Each row has a name. Each piece below is followed by the name of the row it came from, unless a question asks for something else. Each question is about the rows just above it. Places in a row count from 1.

[136 127  80 165 163 139  90 161 128  95 153 140 146] = Q_542
[163 160 127  95  90 146 136  80 128 165 139 140 153] = Q_128
[133 183 115 110 132 183 161 167 100 168  96 182 143] = Q_656
Which row holds these entries in another order? [ 80  90  95 127 128 136 139 140 146 153 160 163 165]	Q_128
Changed Q_128: [163 160 127  95  91 146 136  80 128 165 139 140 153]. Place and old value:	5, [90]
[ 80  90  95 127 128 136 139 140 146 153 161 163 165] is which row reordered?	Q_542
Changed Q_656: [133 183 115 110 132 183 161 167 100 167  96 182 143]. Place and old value:	10, [168]

[140 120 156 145 121 121 127 133 135 135 126 141 105 162 135] = Q_723
[ 91 162  97  87 163 154 168 167  85  85 133  84 113 101 154] = Q_878
[121 141 105 140 133 156 120 127 125 135 121 135 135 162 145] = Q_665
[154 115 146 150 116 110 123 129 153 153 105 149 116 141 109] = Q_247
[175  82 169 177  82  85  84  91 178 178 101 178 120 163  88] = Q_571
[ 60 183  66  63 182 189 166 150  64  63 186  65 170  73 180] = Q_805
[147 122 142 148 122 125 119 118 150 150 133 150 144 139 123] = Q_613
[191  63 177 189  63  61  73  85 192 192  71 189 100 168  64] = Q_838
[117 136 124 116 136 132 142 145 112 112 123 113 108 127 136] = Q_829
[166  93 156 161  93  87 104 114 164 164  84 160 100 150  88] = Q_521
Which row holds these entries in another order? [105 140 133 156 120 127 125 135 121 135 135 162 145 121 141]	Q_665
Put [ 88 166  93 156 161  93  87 104 114 164 164  84 160 100 150] back in order: which row is it?	Q_521
Which row holds these entries in another order? [121 127 133 135 135 126 141 105 162 135 140 120 156 145 121]	Q_723

[134 126 133 126 129 122 125]  Q_753
[103 132  72 137 122 130 138]  Q_356
[143 117 149 117 136 116 119]  Q_363
[134 128 122 122 135 155 138]  Q_415
[112 119 118 139 124 118 139]  Q_728
[135 129 141 129 124 125 130]  Q_685
[134 128 154 138 122 122 135]  Q_626
[138 122 122 135 134 128 154] is which row reordered?	Q_626
Changed Q_753: [134 126 133 126 130 122 125]. Place and old value:	5, [129]
Changed Q_363: [143 117 148 117 136 116 119]. Place and old value:	3, [149]

[120 130  77 122 144]  Q_731
[120 129 145 122  77]  Q_469
[122 145 130  77 120]  Q_275
Changed Q_731: [120 130  77 122 143]. Place and old value:	5, [144]
One entry of Q_731 was changed: [120 130  77 123 144]. Where, and from what?	4, [122]
Which row holds these entries in another order? [145 122 120  77 129]	Q_469
One entry of Q_731 was changed: [120 130  77 121 144]. Where, and from what?	4, [122]
Put [ 77 120 122 130 145] back in order: which row is it?	Q_275
One entry of Q_275 was changed: [122 144 130  77 120]. Where, and from what?	2, [145]

[ 97 123 166 115  86 129 136 123 121 134 136 133 126 126 110 139 124 180
 110 138]  Q_127
[135 139 112 132 145 133  74 125 134  99 104 120 126 105 146 140 143 111
 157 161]  Q_63
[134 123 122 160 128 117 107 134 118 140 138 115 175 139  93 131 125 123
 134 121]  Q_736
[136 123 115 165 126 110  97 134 123 133 138 110 180 139  86 126 124 129
 136 121]  Q_378
Where does [136 123 115 165 126 110  98 134 123 133 138 110 180 139  86 126 124 129
 136 121] differ from Q_378, and what was there?	7, [97]
Changed Q_63: [135 139 112 132 145 133  74 125 134  99 104 120 126 105 145 140 143 111
 157 161]. Place and old value:	15, [146]
Put [121 136 123 115 165 126 110  97 134 123 133 138 110 180 139  86 126 124
 129 136] back in order: which row is it?	Q_378
Changed Q_378: [136 123 115 165 126 110  97 134 122 133 138 110 180 139  86 126 124 129
 136 121]. Place and old value:	9, [123]
Put [140  74 111 132 161 104 157 145 134 120 126 146  99 143 105 125 133 139
 135 112] back in order: which row is it?	Q_63
Which row holds these entries in another order? [ 74 125 134  99 104 120 126 105 146 140 143 111 157 161 135 139 112 132
 145 133]	Q_63
One entry of Q_127 was changed: [ 97 123 166 115  86 129 136 123 121 135 136 133 126 126 110 139 124 180
 110 138]. Where, and from what?	10, [134]

[128 132 131 131 131 129 128 131 127 129 128 131 129 131 128 128] : Q_506
[155 105 104 110 117 125 146 129 152 142 119 120 150 128 153 153] : Q_504
[113 149 151 133 129 113 114 152 105 131 128 123 121 127 116 111] : Q_807
[148 110 122 105 102 107 158 131 130 151 164 103 151 101 150 149] : Q_101
[177 100  99 106 115 128 164 131 173 153 120 119 168 131 174 176] : Q_441
[120 145 144 150 144 148 123 116 132 116 133 145 117 134 119 123] : Q_593
[105 165 147 175 176 159 103 118 118 105 108 172 104 168 104 105] : Q_481
[188  98 100  98 101 107 180 150 156 180 139 103 189 111 189 183] : Q_94
[129 139 132 146 150 149 126 128 138 125 122 151 126 151 128 129] : Q_217
[ 99 178 158 193 186 174  99 105 115  98 108 184  98 165  98 100] : Q_595
[126 125 132 117 114 113 131 133 117 134 141 113 130 112 128 126] : Q_152
Put [112 113 113 114 117 117 125 126 126 128 130 131 132 133 134 141] back in order: which row is it?	Q_152
Which row holds these entries in another order? [101 150 149 148 110 122 105 102 107 158 131 130 151 164 103 151]	Q_101
Where does [177 100  99 106 115 128 164 131 173 153 120 118 168 131 174 176] differ from Q_441, and what was there?	12, [119]

[174 124  85 107  96  80 140 117 123 128 165 101 112 114 150 122 116 128
 140 148 144 125 157  82 142 114] : Q_138
[ 85  80 109 157  88 154 144 177  86 103 161 131  90  93  98  90 175 128
 151 133 139 129 112 157  96 131] : Q_172
[130 147 112  79  99 144 150 157 166 138 150 119 127 133 121 131  89  88
 132 138 106 142  91 169  80 143] : Q_272
Changed Q_138: [174 124  85 107  95  80 140 117 123 128 165 101 112 114 150 122 116 128
 140 148 144 125 157  82 142 114]. Place and old value:	5, [96]
Changed Q_172: [ 85  80 109 157  88 154 144 177  86 103 161 131  90  93  98  90 175 128
 151 133 139 129 112 157  95 131]. Place and old value:	25, [96]
Where does [130 147 112  79  99 144 150 157 166 138 150 119 127 133 121 131  89  88
 132 138 106 142  91 168  80 143] differ from Q_272, and what was there?	24, [169]

[165 121 138 120 145 131 135 139 125 130 124 119 133 120 124 122 118 129
 143 133  99 132 136 142 115 134 133 143 114 138] = Q_926
[165 121 138 120 145 131 135 139 125 130 124 119 133 120 124 122 118 129
 143 108 136 127 139 104 130 116 127 117 130 127] = Q_671
[121 120 121 133 125 113 128 118 133 133 146 134 148 144 135 119 138 157
 151 122 116 111 145 127 114 120 141 137 118 149] = Q_779
[ 74 138 114 137 103 122 118 109 131 137 134 149 122 139 133 145 142 112
 119 174 110 129 115 163 125 143 129 144 124 130] = Q_927
[ 72 133 111 142 103 114 118 106 137 134 153 153 135 149 140 138 149 126
 120 119 143 154 121 108 144 128 112 105 139  99] = Q_277
[ 72 133 111 142 103 114 118 106 137 134 153 153 135 149 140 138 149 132
 149 102 116  95 157 120 104 112 152 141 111 168] = Q_822
[ 72 133 111 142 103 114 118 106 137 134 153 153 135 149 140 138 149 132
 125 147  96 123 130 160 113 138 137 152 113 145] = Q_749
One entry of Q_927 was changed: [ 74 138 113 137 103 122 118 109 131 137 134 149 122 139 133 145 142 112
 119 174 110 129 115 163 125 143 129 144 124 130]. Where, and from what?	3, [114]
One entry of Q_671 was changed: [165 121 138 120 145 131 135 139 125 130 124 119 133 120 124 122 118 129
 143 108 136 127 139 104 131 116 127 117 130 127]. Where, and from what?	25, [130]
Changed Q_926: [165 121 138 121 145 131 135 139 125 130 124 119 133 120 124 122 118 129
 143 133  99 132 136 142 115 134 133 143 114 138]. Place and old value:	4, [120]
Where does [121 120 121 133 125 113 128 118 133 133 146 134 148 144 135 119 138 157
 151 121 116 111 145 127 114 120 141 137 118 149] differ from Q_779, and what was there?	20, [122]
One entry of Q_277 was changed: [ 72 133 111 142 103 114 117 106 137 134 153 153 135 149 140 138 149 126
 120 119 143 154 121 108 144 128 112 105 139  99]. Where, and from what?	7, [118]

[151 154 115 155 115 114 135 153 117 122 120 156 143 110 117 148 118 113]  Q_463
[114 115 145 114 144 146 122 116 143 139 142 114 116 150 145 117 138 145]  Q_377
[144 141 115 143 115 114 129 142 115 122 115 142 142 115 115 141 117 115]  Q_214
[139 135 120 136 121 120 129 134 119 123 117 135 141 123 117 135 122 121]  Q_58
[114 115 145 114 144 146 122 116 143 139 148 114 116 150 145 117 138 139]  Q_955
[109 106 134 107 130 135 107 114 126 189 121 106 115 187 131 117 119 139]  Q_513
[118 116 144 116 145 146 123 117 140 136 133 115 123 160 137 119 139 149]  Q_457
[154 114 156 151 115 116 110 118 115 120 135 155 148 143 117 153 113 122]  Q_199
[135 146 134 140 133 133 152 129 138 116 142 145 127 119 138 126 139 131]  Q_49
[119 135 126 121 134 131 107 109 106 106 114 187 130 107 189 139 117 114]  Q_874
Changed Q_49: [135 146 134 140 133 133 152 129 138 116 142 145 127 119 138 125 139 131]. Place and old value:	16, [126]
Which row holds these entries in another order? [113 118 148 117 110 143 156 120 122 117 153 135 114 115 155 115 154 151]	Q_463
[187 131 117 119 139 109 106 134 107 130 135 107 114 126 189 121 106 115] is which row reordered?	Q_513

[131 156 140 130 139 145 127 166 128 127 150 150 128 127 145 127 129 133
 145 128 129 126 127 143 138 128 128 129 130 139 134 150 128 135 127 136
 151 134 126 133 129 129 155 129 132 126 129 140 138 127 129 151] = Q_872
[129 135 128 142 127 152 128 127 127 131 127 127 130 129 130 129 133 139
 127 135 141 127 127 128 128 157 129 129 135 133 129 129 140 129 143 157
 129 177 130 128 137 163 129 137 128 132 129 173 128 127 127 130] = Q_201
[127 143 128 128 127 133 128 135 127 129 128 139 127 129 129 134 127 126
 130 127 127 134 129 156 128 127 131 139 128 128 129 134 151 129 132 136
 130 128 127 137 136 139 131 137 131 129 128 129 128 127 128 128] = Q_701
[132 137 129 134 134 130 149 193 127 139 155 135 143 149 129 129 136 128
 127 129 127 163 134 150 158 129 128 128 128 129 128 138 129 127 128 126
 149 128 133 153 145 130 129 129 127 127 127 127 136 131 129 128] = Q_890
[129 127 128 127 126 129 130 127 178 127 127 142 129 129 129 137 128 129
 127 141 139 126 127 157 127 144 146 162 129 140 129 129 189 145 146 129
 128 126 128 129 140 155 128 169 163 150 128 129 130 134 128 140] = Q_855
[132 127 127 145 129 136 151 127 130 135 128 129 127 133 128 128 142 131
 127 147 127 128 128 128 129 171 129 133 127 127 132 127 162 137 133 126
 129 133 128 128 144 128 128 143 145 157 146 128 149 128 129 126] = Q_915
[128 127 128 127 126 135 135 134 127 134 128 127 127 144 127 137 140 129
 129 128 127 145 128 143 127 129 141 133 128 128 128 129 156 129 134 128
 128 127 129 137 147 152 127 148 126 127 129 128 129 132 132 129] = Q_718
[128 147 162 129 147 128 130 164 178 129 128 184 129 128 161 170 128 127
 127 128 127 159 156 165 128 127 135 164 129 159 129 136 150 166 128 126
 166 129 130 148 133 137 158 127 152 129 128 127 129 176 146 173] = Q_492
Where does [127 143 128 128 127 133 128 135 127 129 128 139 127 129 128 134 127 126
 130 127 127 134 129 156 128 127 131 139 128 128 129 134 151 129 132 136
 130 128 127 137 136 139 131 137 131 129 128 129 128 127 128 128] differ from Q_701, and what was there?	15, [129]
One entry of Q_872 was changed: [131 156 140 130 139 145 127 166 127 127 150 150 128 127 145 127 129 133
 145 128 129 126 127 143 138 128 128 129 130 139 134 150 128 135 127 136
 151 134 126 133 129 129 155 129 132 126 129 140 138 127 129 151]. Where, and from what?	9, [128]
Where does [131 156 140 130 139 145 127 166 128 127 150 150 128 127 145 127 129 133
 145 128 129 126 127 143 138 128 128 129 130 139 134 150 128 136 127 136
 151 134 126 133 129 129 155 129 132 126 129 140 138 127 129 151] differ from Q_872, and what was there?	34, [135]

[121 119 149 113 134 130 146  65 111 121 143 101] : Q_797
[103 132 120 121 112 148 138 145 143 141  88 131] : Q_303
[149 134 146  65 100 113 119 143 130 121 121 111] : Q_675
Which row holds these entries in another order? [141  88 131 103 132 120 121 112 148 138 145 143]	Q_303
Put [119 143  65 111 113 100 130 121 146 134 149 121] back in order: which row is it?	Q_675
Changed Q_303: [103 132 120 121 112 148 138 145 143 141  87 131]. Place and old value:	11, [88]
One entry of Q_675 was changed: [149 134 146  65 100 112 119 143 130 121 121 111]. Where, and from what?	6, [113]
Put [111 121 143 101 121 119 149 113 134 130 146  65] back in order: which row is it?	Q_797
Where does [149 134 146  65 100 113 119 143 130 120 121 111] differ from Q_675, and what was there?	10, [121]

[118 124 133 126 112 140 122 124 140  96 114 130 134 149 136 118 123 128
 143 143 123 118 151 122 129 122 112 137 118 133 128 146] = Q_978
[163 118 126 120 138 153 127 125 108 150 130 125 119 123 135 123 107 122
 119 143 112 137 141 108 113 119 123  82  91 119 130 122] = Q_326
[149 140 128 146 130  96 129 143 126 143 112 123 133 122 134 151 118 122
 124 136 141 114 112 118 123 124 118 118 137 122 133 128] = Q_525
Where does [118 124 133 126 112 140 122 124 140  96 114 130 134 149 136 118 123 128
 143 143 123 118 151 122 129 122 112 137 118 133 128 145] differ from Q_978, and what was there?	32, [146]
One entry of Q_978 was changed: [118 124 133 126 112 140 122 124 140  96 114 130 134 149 137 118 123 128
 143 143 123 118 151 122 129 122 112 137 118 133 128 146]. Where, and from what?	15, [136]
Where does [163 118 126 120 138 153 127 125 108 150 129 125 119 123 135 123 107 122
 119 143 112 137 141 108 113 119 123  82  91 119 130 122] differ from Q_326, and what was there?	11, [130]
One entry of Q_978 was changed: [118 124 133 126 112 140 122 124 140  96 114 130 134 149 136 118 123 128
 142 143 123 118 151 122 129 122 112 137 118 133 128 146]. Where, and from what?	19, [143]
One entry of Q_525 was changed: [149 140 128 146 130  96 129 143 126 143 112 123 133 122 133 151 118 122
 124 136 141 114 112 118 123 124 118 118 137 122 133 128]. Where, and from what?	15, [134]
Put [122 128 122 123 112 133 124 118 133 143 118 123 112 146 118 151 130 128
 118  96 129 126 114 122 143 134 149 136 137 141 140 124] back in order: which row is it?	Q_525

[141 140  77 105 168] = Q_346
[140 141  77 106 167] = Q_694
[141 166  78 140 106] = Q_767
[106  78 141 140 167] = Q_36
[167 140 141  77 106] is which row reordered?	Q_694
One entry of Q_346 was changed: [141 140  76 105 168]. Where, and from what?	3, [77]
[ 78 106 140 141 167] is which row reordered?	Q_36
Where does [140 141  77 105 167] differ from Q_694, and what was there?	4, [106]

[174 148 100 101] = Q_561
[129 152 127 176] = Q_499
[129 153 176 127] = Q_834
Which row holds these entries in another order? [127 153 176 129]	Q_834
One entry of Q_834 was changed: [129 153 176 126]. Where, and from what?	4, [127]
Where does [129 153 177 127] differ from Q_834, and what was there?	3, [176]
Changed Q_499: [129 152 126 176]. Place and old value:	3, [127]
[129 153 127 176] is which row reordered?	Q_834
Where does [128 152 127 176] differ from Q_499, and what was there?	1, [129]

[108 147 196  81]  Q_888
[186 129  66 172]  Q_877
[165 121 150  88]  Q_455
[ 96 119 102 146]  Q_437
[165 121 151  88]  Q_643
One entry of Q_455 was changed: [165 121 149  88]. Where, and from what?	3, [150]
Put [151 121  88 165] back in order: which row is it?	Q_643
One entry of Q_455 was changed: [164 121 150  88]. Where, and from what?	1, [165]
[ 88 150 121 165] is which row reordered?	Q_455
Where does [ 96 120 102 146] differ from Q_437, and what was there?	2, [119]

[122 148 141 126 148  72 118 155 135 134 136 169 132  95 103 165 130  84
 164  97 160 165 132] -> Q_120
[165 103  97 126 132 169 159 132 122 155 148 141 165  72 134 130 134 136
 148 164  95 118  84] -> Q_816
[122 118 126 132 134 134 160 136 132 169 165 103 165  97 148 130  84 164
 148  72 141 155  95] -> Q_66
Where does [122 148 141 126 148  72 118 155 135 134 136 168 132  95 103 165 130  84
 164  97 160 165 132] differ from Q_120, and what was there?	12, [169]
Put [ 72  84  95  97 103 118 122 126 130 132 132 134 134 136 141 148 148 155
 159 164 165 165 169] back in order: which row is it?	Q_816
Changed Q_66: [122 118 126 132 134 134 160 136 133 169 165 103 165  97 148 130  84 164
 148  72 141 155  95]. Place and old value:	9, [132]
Where does [122 118 126 132 134 134 160 136 132 169 165 103 165  97 148 130  84 164
 148  72 142 155  95] differ from Q_66, and what was there?	21, [141]
[155 122 148  97 118 103 136 160 134 130  84 126 148 165  95 164 132 141
  72 134 169 165 132] is which row reordered?	Q_66
Changed Q_120: [122 148 141 126 148  72 118 155 135 134 136 169 132  95 103 165 131  84
 164  97 160 165 132]. Place and old value:	17, [130]

[128 130 128 133 132 128 147 138 142 147 155 128 153 159 162 128 166 128
 128 128 168 167 128 168 173 168 163 128 169 169 170 128 169 176 171 169
 170 174 169 128 169 172 171 170 172 171 128 128 169 128 170 170 170] : Q_594
[128 130 128 133 132 128 147 138 142 147 155 128 153 159 162 128 166 128
 128 128 168 167 128 169 173 168 163 128 169 169 170 128 169 176 171 169
 170 174 169 128 169 172 171 170 172 171 128 128 169 128 170 170 170] : Q_663
[129 131 133 128 136 137 141 144 147 150 128 158 163 163 165 168 168 167
 168 169 173 172 164 169 170 165 178 169 170 170 128 128 170 167 170 172
 170 174 170 170 128 177 169 171 170 169 169 128 170 171 170 170 170] : Q_964
[128 128 127 129 128 127 118 127 128 128 131 128 133 128 128 129 127 128
 129 130 133 128 135 132 135 131 152 142 128 151 154 158 160 162 165 166
 167 174 128 168 128 174 170 171 128 170 170 173 170 168 170 171 170] : Q_133
[129 131 133 128 136 137 141 144 147 150 128 158 163 163 165 127 168 167
 168 169 173 172 136 169 170 165 178 169 170 170 128 128 170 167 170 172
 170 174 170 170 128 177 169 171 170 169 169 152 170 171 170 170 170] : Q_650
Changed Q_964: [129 131 133 128 136 137 141 144 147 150 128 158 162 163 165 168 168 167
 168 169 173 172 164 169 170 165 178 169 170 170 128 128 170 167 170 172
 170 174 170 170 128 177 169 171 170 169 169 128 170 171 170 170 170]. Place and old value:	13, [163]
Put [170 170 170 128 169 128 128 171 172 170 171 172 169 128 169 174 170 169
 171 176 169 128 170 169 169 128 163 168 173 168 128 167 168 128 128 128
 166 128 162 159 153 128 155 147 142 138 147 128 132 133 128 130 128] back in order: which row is it?	Q_594
Changed Q_964: [129 131 133 128 136 137 141 144 147 150 128 158 163 163 165 168 168 167
 168 169 173 172 164 169 170 165 178 169 170 170 128 128 169 167 170 172
 170 174 170 170 128 177 169 171 170 169 169 128 170 171 170 170 170]. Place and old value:	33, [170]
One entry of Q_964 was changed: [129 131 133 128 136 137 141 144 147 150 128 158 163 163 165 168 168 167
 168 169 173 172 164 169 170 165 178 169 170 170 128 128 170 167 170 172
 170 174 170 170 128 177 169 171 170 169 169 128 171 171 170 170 170]. Where, and from what?	49, [170]

[138 136 138 137 137 138 134 138 138 136 139 135 138 138 136 137 136 139
 138 136 137 137 136 141 136 137 137 140 140 138 138 137 137 137 136 140
 137 137 137 137 137 137 138 137 135 138 138 136 136 138 137 138 137 137
 136 138 137 145 137 139 139 135]  Q_80
[136 138 136 137 137 138 137 140 136 137 137 136 138 139 139 137 138 138
 136 134 135 139 141 137 136 134 137 138 138 136 137 136 136 138 140 137
 138 137 138 138 137 137 137 135 137 137 139 137 138 136 137 136 140 138
 137 139 138 136 138 137 137 138]  Q_827
[136 136 136 140 137 138 137 139 137 139 138 134 136 136 141 137 137 138
 138 136 137 136 138 137 138 138 145 138 139 135 138 136 137 137 138 139
 137 135 137 137 137 137 138 138 136 135 137 140 137 138 137 137 140 137
 137 138 137 137 136 137 136 138]  Q_503
Where does [136 138 136 137 137 138 137 140 136 137 137 136 138 139 139 137 138 138
 136 134 135 139 141 137 136 134 137 138 138 135 137 136 136 138 140 137
 138 137 138 138 137 137 137 135 137 137 139 137 138 136 137 136 140 138
 137 139 138 136 138 137 137 138] differ from Q_827, and what was there?	30, [136]
Changed Q_827: [136 138 136 137 137 138 137 140 136 137 137 136 138 139 139 137 138 138
 136 134 135 139 141 137 136 134 137 138 138 136 137 136 136 138 140 137
 138 137 138 138 137 137 137 135 137 137 139 137 138 136 137 136 140 138
 137 139 138 136 137 137 137 138]. Place and old value:	59, [138]
Put [138 137 137 138 136 138 139 137 138 140 136 137 136 138 137 139 137 137
 135 137 137 137 138 138 137 138 137 140 138 136 136 137 136 138 138 137
 134 136 137 141 139 135 134 136 138 138 137 139 139 138 136 137 137 136
 140 137 138 137 137 136 138 136] back in order: which row is it?	Q_827
One entry of Q_827 was changed: [136 138 136 137 137 138 137 140 136 137 137 136 138 139 139 137 138 138
 137 134 135 139 141 137 136 134 137 138 138 136 137 136 136 138 140 137
 138 137 138 138 137 137 137 135 137 137 139 137 138 136 137 136 140 138
 137 139 138 136 138 137 137 138]. Where, and from what?	19, [136]
Put [138 138 136 137 145 138 139 137 137 138 137 138 135 137 139 137 137 140
 138 138 140 136 136 137 140 138 137 136 137 137 136 137 136 137 138 137
 138 137 139 137 137 137 137 136 135 137 138 138 138 136 137 135 138 141
 134 136 136 139 138 137 137 136] back in order: which row is it?	Q_503
[134 135 135 135 136 136 136 136 136 136 136 136 136 136 136 137 137 137
 137 137 137 137 137 137 137 137 137 137 137 137 137 137 137 137 137 137
 137 138 138 138 138 138 138 138 138 138 138 138 138 138 138 138 138 139
 139 139 139 140 140 140 141 145] is which row reordered?	Q_80
Where does [136 138 136 137 137 138 137 140 136 137 137 136 138 139 139 137 138 138
 136 134 135 139 141 137 136 134 137 138 138 136 137 136 136 138 140 137
 138 137 138 138 137 137 137 135 137 137 139 137 138 136 137 136 140 138
 137 139 138 136 138 137 138 138] differ from Q_827, and what was there?	61, [137]

[121 154 164 110  91 180 119  75 134  96] = Q_27
[119 151 148 121 101 159 121  95 134 112] = Q_881
[111 134 148 119  95 151 101 121 159 121] = Q_493
Where does [111 134 148 119  95 152 101 121 159 121] differ from Q_493, and what was there?	6, [151]
Which row holds these entries in another order? [148 121 112  95 134 121 151 119 101 159]	Q_881
Changed Q_27: [121 155 164 110  91 180 119  75 134  96]. Place and old value:	2, [154]

[131 109 144 117 128 170  76] : Q_157
[131 153 109 143 136 121 102] : Q_928
[136 192 131 145 158 139 105] : Q_837
[145 105 158 139 137 192 131] : Q_794
[144 117 170 128 108 131  76] : Q_5
[131 158 105 145 137 139 193] : Q_972
Which row holds these entries in another order? [ 76 109 117 128 131 144 170]	Q_157
Where does [131 158 105 146 137 139 193] differ from Q_972, and what was there?	4, [145]
Changed Q_837: [136 192 131 145 159 139 105]. Place and old value:	5, [158]
Put [145 137 139 193 131 158 105] back in order: which row is it?	Q_972
Put [145 131 137 192 139 158 105] back in order: which row is it?	Q_794

